Each path below is one point turned by a fixed rotation once a step. After each direction that follows a path, write how fast that rotation turns it, in degrees each step (0 if it stays still).
Each turn is a multiple of 5 degrees from 10 to 175, or 0.
Each row of a path follows its step; steps can be skipped.
Path 1:
step 0: [  9.2  15.3 -11.9  -0.2 -13.9 -10.8  -2.8   1.6 -16.0 -21.7  15.4  11.7
  18.2   9.0   7.9  19.2 -19.4   7.5   1.9 -11.0   3.3   1.3   1.0  -2.8
   6.0  -5.4  14.7  12.2  -4.1  14.4   8.1  -3.4 -28.3  -1.9   1.6  -8.0
  22.0  -4.7   0.6  34.1 -21.6 -33.8  12.0   5.1  10.0  16.9  23.9   3.4
  10.1  -2.8]
step 3: [-14.0   7.6 -11.3   3.4 -17.4  -1.3  -6.0   2.5 -29.7  -2.1   0.8  -3.8
 -15.4  -9.8   0.8  -9.7   4.4 -44.8 -12.5   2.6  12.1   4.4 -10.4   2.7
  15.9  -3.1   5.2  -6.3   7.5  12.9  16.3   2.2   3.6 -32.1  -9.3 -32.2
  18.4  -7.9  10.7  10.9 -15.9  14.3   2.5  -1.6  13.5  13.8 -14.7  10.6
  -7.6   9.9]
step 4: [ 16.5   8.1  -6.7   0.0   3.2 -13.1  16.4   5.5   2.8   0.2  -2.1 -27.7
   1.9 -13.7  11.3 -20.3   1.5  -9.5  -7.4  14.9 -16.1   5.0 -12.9  11.0
 -20.9 -25.3  -4.5   2.8  -7.6   1.6  -0.9  -3.4  29.0  -3.8  18.6   8.1
 -18.1  28.7  -9.3   4.8  38.1   6.3  -2.0  27.2   3.6   6.5  -0.2   0.7
   3.3 -11.3]
step 6: [-19.7  -3.2 -21.9  23.1   9.7   6.5  11.0  15.9  -2.9  -5.0   6.0   1.0
  -4.5  12.0   1.5  11.3  20.5   6.7  -6.7 -45.0   7.5  12.1   9.6   4.8
  10.1  23.6   0.3  20.7  -4.7 -11.1  11.6  -5.9  12.5 -12.5 -10.2  -5.4
  19.5  -9.9  -0.2   0.1  12.9  -7.0  11.8  12.3  -4.4  -2.0 -29.7 -15.5
  16.1   9.6]
step 8: [  3.1 -22.1   3.6 -23.0  -3.0  18.2  -9.4  24.5  -0.4 -10.1 -11.3  -9.3
  13.7  -6.5  -1.0   6.7 -26.4   8.0  28.5  13.8   2.8  -3.7  17.9 -14.4
  -5.5  16.4   7.4   9.1  -0.4  -9.4  -0.6   5.0 -16.4   9.5  15.4 -23.5
  -8.1 -28.1  -0.1  -0.8  -8.0 -14.2  -5.5 -14.2 -17.5   1.4  18.1  -3.8
  21.3 -18.8]
step 10: [ -9.1  10.0  18.1 -15.5   7.8 -17.1   8.2   8.1  22.7 -18.1  19.7  16.7
 -17.2  -4.2  30.1 -14.6  19.8   8.6  14.8   3.1  10.5  -1.2 -19.4  -9.0
   2.1 -22.8   9.9 -21.6   1.6  -2.9  -6.9  14.3  -5.2  27.0   6.6  17.3
  -5.6  12.7  13.7 -19.9  -5.8  -7.5  -7.4 -11.8   9.7  12.2  -5.4   5.0
 -15.4   6.0]
step 12: [ 12.1  -0.8   7.6   9.6  15.7   1.7  10.6  -6.3  -8.6   0.7 -10.2  14.1
  -8.7   5.4  -2.7  12.0 -13.4  -4.9 -27.1   7.8   5.9 -19.0   2.0  17.7
 -10.2 -11.3   0.9  -0.2  30.9  -1.1  -7.1  -6.1  12.2 -35.3  15.6   8.0
  21.5  -3.3   5.9  26.9  28.8   9.4  -4.6  -1.0   6.4  29.5 -14.7   9.8
 -11.0   2.5]
step 14: [-27.3 -20.1 -15.1   7.4   7.5  16.2   5.5   1.4  14.5  27.9 -27.3 -23.8
   6.9  16.4  -6.4  -4.1   5.2 -19.1 -18.7   1.3   3.2  27.5   3.8  -3.8
  15.9  10.4  -3.8  11.9 -15.9   9.9  -8.6  -4.0  -1.4  -0.3  -8.6  -0.2
  -0.2  -3.2   6.3 -14.6  -5.8  26.3 -14.2 -18.2   0.8   6.1   6.0 -26.6
  12.0   0.9]
step 16: [ 11.0  -8.9 -25.1  -0.2 -26.6   9.5  10.2  -0.3 -13.7  -9.9  23.7  -2.1
  -9.3  -5.4  26.0   6.8 -11.1   5.8  23.2  14.2 -19.5   3.4 -14.8 -10.0
 -19.2   7.4   2.5  -5.4  11.0  -3.4  12.9   1.0 -13.6   0.9  -1.3 -12.7
  13.5   4.1 -20.8 -21.9 -26.4   2.0 -18.7  20.3   1.3  -6.2   7.6 -16.8
  -5.6 -15.7]
step 17: [ -1.0   3.8  -7.2  -9.1  -5.0   2.5 -23.2  11.4  11.0  -4.3  13.8  -7.6
  19.4  10.8 -11.1  -6.1 -11.6  30.9  11.0 -13.3   1.1  24.6  14.5  13.3
  -7.7  12.7 -15.8  -4.1 -17.1  -8.2 -16.3  -2.5  -9.9  -5.2  13.2  -7.2
 -30.2   9.6  10.5  12.5   7.4  20.8  17.2   4.5 -27.2   0.8   4.9 -29.9
  -0.7   4.4]
Directions:
[-1.2  4.5 -3.7 -1.3 -3.6  1.3  1.4  8.3  5.8  3.9 -0.3 -3.4  7.5  2.4
 -0.1 -4.3 -5.8  2.2  0.2 -1.3  1.8  4.2 -6.1 -0.1 -4.6 -6.3  2.7 -7.2
 -1.9  8.6 -3.1 -0.7  3.4  5.6  0.5 -0.6 -7.8 -1.3 -2.3 -5.8  2.6 -0.1
 -2.6 -1.1  2.4 -2.8  1.9 -3.6 -3.3 -0.8] -> 115
[ -0.8  -3.0   0.9  -3.6  -1.8   0.5   2.0  -4.6  -0.7  -5.6   5.1   0.9
   1.1   3.7   2.3   0.1  -0.4   2.1  -0.8   2.6   3.3  10.2  -2.6   5.6
  -1.5  -3.6  -1.4   5.0  -3.0  -1.8   8.3   5.7  -2.6  -2.2   7.8  -0.3
  -2.6   4.3  -3.3  -3.9   0.9   0.0   1.5   4.9  -2.3  -0.4  -3.8   2.5
 -11.8   2.8] -> 60
[-2.0 -0.5  0.9  0.9 -2.0 -0.2  6.8 -3.5 -0.7  4.8 -3.5  7.5  2.9  6.3
 -2.1 -6.1  5.4  5.0  2.2 -4.7  0.8  3.1  1.3  2.8  6.2 -5.9  5.2 -1.8
  0.3 -8.4  0.0 -3.7 -2.1  4.7 -2.5 -1.9 -2.2 -1.1  5.3 -5.8 -2.7  7.3
  3.1  3.8  0.1  1.4 -1.6  3.2  5.4  0.1] -> 90
[ 1.3  3.5  7.1 -1.5  6.4 -8.9  0.6  1.1 -0.3 -0.4 -7.6  6.2  0.0 -1.3
  9.6 -0.2 -2.4 -0.3 -3.2 -2.5  0.1 -3.7 -7.5  0.4 -0.1  4.5 -2.9  0.9
 -0.1 -0.9  3.6 -6.2  1.1 -2.8 -4.7 -0.9 -6.5 -1.9 -6.7 -2.1 -0.3  0.3
  0.2  7.7  1.9  2.7 -2.2 -2.8 -2.5 -2.1] -> 125
[ 6.7  2.2  5.0 -3.0 -5.8  7.0 11.4 -2.0  3.8 -1.5 -1.4  0.9 -6.5 -1.3
  4.1 -5.6  1.1 -0.2 -1.3 -2.2  1.7 -2.1  0.2  4.7 -0.2  9.3 -0.2  0.7
 -1.4  6.5 -5.3  2.3 -3.9  5.3 -2.0 -2.9  2.2  3.0 -2.1  0.4  2.9  0.7
  1.9 -1.4 -2.6 -2.8  1.6  5.3 -1.9 -4.9] -> 130
[  6.7  -1.7  -5.5  -9.8   1.2   0.2   0.2  -1.2  -0.1  -3.9   2.4   3.9
  -1.3  -1.2  -2.8   0.9   2.0  -8.1   0.3  -7.4   0.6  -1.3  -1.5  -4.7
  -3.6  -5.3  -0.8   5.4  -4.3   1.0  -3.2  -0.8  -1.7   1.7   2.1  -4.9
   2.0  -8.9  -4.2  -6.5 -10.3  -1.9  -0.7  -0.6   1.1   1.6   1.6   1.1
   1.3   0.3] -> 135
Path 2:
step 0: [  5.4  11.0  10.2  13.6 -10.6 -15.4 -15.1   4.7 -12.7  -1.3  17.3  -8.1
  11.6   7.1   1.1  -8.1 -15.8 -21.9  15.9   4.6 -14.7   6.1 -13.7 -10.3
  32.7  18.3  10.5 -12.8  13.8  22.8  -5.3  -4.6  15.8  12.8  -5.0   3.3
  -4.5  -9.2   3.8  -1.7   1.7   2.9  19.5  26.3 -15.4  27.3  18.5   0.1
   2.5 -17.0]
step 1: [ 12.6 -13.6  -5.6  11.4  -7.7   4.8   6.3 -13.6  -1.3  10.6   0.1  -8.1
   5.9  12.0  -0.3 -15.8 -13.1   3.8  39.1   2.7   3.5  18.0   1.9   9.2
  21.3  21.2  26.5  -1.4   6.2  16.7  -2.0   1.8 -18.2   7.6   4.4   3.6
  27.8   8.0  26.8  12.7  -6.5 -13.8  10.3  -0.3 -12.2  -1.4 -14.7 -24.4
 -11.5  -8.2]
step 4: [ -1.6  29.7 -16.0   5.7  -7.8   3.1  16.0  -1.0  -5.7 -13.1   5.8  -1.3
   6.9  20.4   5.9  -4.5  11.7   4.8   4.4 -11.1 -11.4  18.2   7.3 -15.1
  25.3   0.1   8.1 -21.4  -2.5  38.7   3.3  -6.9  -9.6  21.9  -2.7  12.8
  13.4  -2.1  -2.9 -10.1   0.7 -11.7  17.0  -5.6  -1.5   3.2 -29.7   1.6
 -22.9 -16.3]
step 5: [ -6.5  -0.8  15.4   2.5  -1.4  -8.9 -16.6  -7.4  25.5 -16.8   4.0  -0.4
  -2.1  21.1  18.0  -1.1   4.1   6.2  -4.7  -3.0  -7.6  26.1   5.8 -20.7
  24.4  28.9  25.7   5.9 -11.3  -1.6  18.2 -15.5   1.2  -3.2  23.3   5.9
   6.7  -8.9  -1.8  11.4 -10.0 -20.7  -5.7  15.1   1.0 -14.7  -1.8  -8.6
 -26.9  -6.9]
step 6: [ -6.1   2.9   0.4 -17.1   3.6 -31.2  14.2  -8.8   8.6  -2.3  19.2  -5.2
  -2.5   8.2  10.6   6.5   3.6   8.0  19.3 -38.1 -23.9  24.3   4.1  14.5
  13.6  13.7   7.2   7.4  -9.6  -8.9  -1.9  -7.1   5.6  -0.3  -2.8   2.0
  -3.4   5.7   7.2  14.3 -23.7   8.0  17.5  -2.1   8.7  18.9  13.2  15.9
 -13.3 -25.0]
step 10: [ -6.5  11.9  -7.7 -23.4 -14.2   6.1 -13.2 -12.4 -22.3 -13.7  -3.0 -30.3
   3.9   3.5  -0.2  -7.1   9.2   1.7   5.7 -29.8  -2.1  17.6  -7.0   5.4
   7.9  12.5  -1.7  -0.4 -23.7 -10.0   5.4  -8.0  -4.6 -10.9  15.2   2.1
  -5.4  -3.1 -12.4 -14.2 -31.2   4.3  10.3   0.1  19.1  -4.5 -35.3  13.0
   8.3   1.8]
step 11: [-20.3  15.6   6.0 -22.6   6.2  -6.2   1.4   9.4  -6.0  -0.6 -19.8 -18.0
  27.6  -2.8  24.0  12.2  -5.1 -23.3 -13.6   8.4 -10.6  14.7  11.5  11.3
   0.2  -1.1   8.7   3.6 -15.1  13.4  -4.5  14.3  -0.6  -8.2  25.0  28.8
  -7.0 -14.2  -3.5   9.1 -26.1   3.7  -1.6  11.7  -1.2 -18.8  -0.4   9.7
  -4.2 -14.7]
step 12: [ -0.2  16.7   8.2  -2.0   8.2   4.5 -23.9 -12.7 -15.9  -1.9  -3.0  -6.0
   9.4   8.8  -4.5  10.2   6.2  -5.1  -2.9 -21.0  -6.8  -8.6 -20.9  12.9
  11.8  -7.3  32.8  -6.0 -11.6   3.0  -8.2  -5.1   4.1  22.3   4.8  28.4
  -7.6 -13.1  17.7   7.3  -8.6  31.9  20.8  11.4 -16.5  -2.3  11.2  14.6
 -20.4   5.4]
step 14: [  3.1   2.8  -2.5  -0.9  -3.1   9.8  -5.0   3.9 -20.8   7.8 -12.8 -21.1
  18.9   0.7   9.4  18.2 -25.9  -3.7  22.3  -2.4 -28.1   9.3  -8.1  -0.5
   6.7  10.5  12.8  14.6  -6.8  -4.0 -17.7  12.8   6.9 -23.1  23.5  20.3
   8.9 -14.1  -7.5   7.6 -20.1   3.9  13.5 -13.2   0.9  19.9   3.1  -9.5
  19.0  20.0]
step 15: [  4.0  14.2  -1.2  -2.9 -10.7  10.2 -15.6  -3.8 -10.7  31.6  -1.3   2.6
  43.5 -11.7 -15.9   1.3  12.9  -7.1   6.6  12.4   2.3  -0.8 -15.3  13.5
  14.8  23.9  -8.6   1.1  13.2   4.8   4.4  11.8  -0.8  11.8  25.9  18.6
  -7.7   0.1   6.0  -1.3 -20.9  17.0  26.5  13.5  -9.0   1.2   1.1  -3.5
  -0.1  -5.3]
Directions:
[ 3.8 -0.1  0.5 -1.4 -2.0 -4.2  2.3  5.2  1.0  2.0  3.2  1.6  2.0 -1.7
  4.5  5.4  2.7  3.6 -0.5  3.5  2.8  0.4 -1.4 -2.8 -3.1 -1.1 -4.4  3.3
 -1.8  6.1 -5.5 -0.8 -6.8  7.6  4.6 -7.3 -4.5 -4.4 -2.3 -9.3 -5.7 -0.4
  0.3  5.2 -2.9  6.3  1.5  2.6 -0.6 -6.1] -> 170
[-3.8  1.7  1.4  6.8 -4.3 -1.7  2.1  3.2 -8.3  1.3 -5.5  2.4  6.9  0.2
 -1.0  0.3 -0.3 -6.9 -8.5  1.4 -3.3  3.6  3.2 -0.4 -0.7 -0.9 -4.8 -6.6
 -3.9  3.1  0.9 -1.8 -0.9  2.8 -3.2  1.0 -9.0  4.3 -0.6  4.1  0.1  0.3
  5.6 -0.9 -4.8  0.7 -0.3 -7.8  2.1 -2.5] -> 95
[-3.1  5.2 -0.3 -2.6 -7.2 -3.5 -2.6 -1.7 -1.1 -4.9 -0.8 -2.3 -7.3  1.4
  9.8 -1.9 -1.1  4.8 -3.7 -3.5 -4.6 -3.7  4.3 -1.4 -0.6 -0.7 -3.4  4.7
 -2.6  3.4 -1.4 -0.9  2.0  4.2 -0.9  6.5 -4.9 -1.4 -0.4  3.2  5.5  1.3
 -2.7  5.3 -1.9 -8.0  0.7  3.8 -7.5 -1.2] -> 55
[ 5.0  4.9 -2.2  2.1  3.8 -6.1  5.0 -8.1 -1.7  3.4  2.7 -2.6 -2.6  2.5
 -4.1  7.4  4.8  1.6  1.0 -0.4  1.0 -0.4  6.0  0.7 -0.4  4.1 -0.6 -4.5
 -2.4 -3.1 -2.1 -2.3 -0.1 -3.2 -0.1  5.3 -0.5 -5.1 -0.4 -4.7  4.2  0.2
 -5.5  5.2 -4.6 -5.1  1.7 -5.4  9.4 -1.7] -> 0
[-3.5  3.7 -5.2  4.5 -0.1 -1.0  7.0  3.0 -0.7 -2.5  3.0  1.1 -1.6  0.9
  0.9 -5.8 -1.6  1.8  7.2  1.8 -4.1 -8.8 -1.5 -6.2 -2.7  9.0 -0.1 -1.8
  5.0  0.1  6.3  1.2  1.6  0.2  1.4 -5.4  4.0  2.7  1.2 -1.7  0.7 -4.6
  3.3  0.3 -8.0 -0.6  4.5 -5.5 -3.5 -3.6] -> 20
[ -0.5   0.8   2.1   3.0   2.5   2.7  -0.9   2.5   1.4  -0.2   0.1  -4.5
   2.1   2.4  -2.5  -1.0  -0.1  -3.4  -5.9   0.5  -0.2  -0.5  -2.3  -0.1
   7.4  -1.6   4.4  -6.3   4.7   4.0   0.5  -1.8  -1.4   5.3   1.8   0.1
   3.5   1.9   0.4  -4.2   7.6   5.4 -12.3  -2.0 -10.7   3.0  -0.5   6.0
  -4.0  -1.3] -> 90
[-3.6 -0.9 -8.3 10.2  1.6 -4.7  2.7 -0.9  2.9  0.5  5.1 -8.5  2.8 -1.2
  0.4 -4.7  7.7 -2.2 -8.5 -4.4 -2.1  2.1 -3.8 -0.7 -7.7 -1.0  3.4  1.8
 -1.2 -2.7 -0.3  0.6 -4.6 -2.4 -1.5 -0.5  0.3  1.0 -1.6  0.5 -1.0 -0.9
 -3.5  2.7  8.3  1.1  2.6  1.3 -4.3 -0.4] -> 25
[-3.3  0.3 -5.4 -8.4 -6.0 -2.2  2.4  2.1 -0.3  6.3  0.2 -8.0 -4.7 -3.0
 -3.1  7.2 -8.1 -5.2 -1.2 -3.2 -4.5  5.6 -1.9 -4.7 -3.3  0.1 -4.7 -5.3
  6.5 -3.8 -1.0 -2.8  3.9 -2.2 -1.9 -4.6  0.8 -2.8 -2.3 -0.2  1.3 -1.5
  1.2  2.0 -1.0  2.1 -3.3  3.3 -1.5  3.1] -> 100
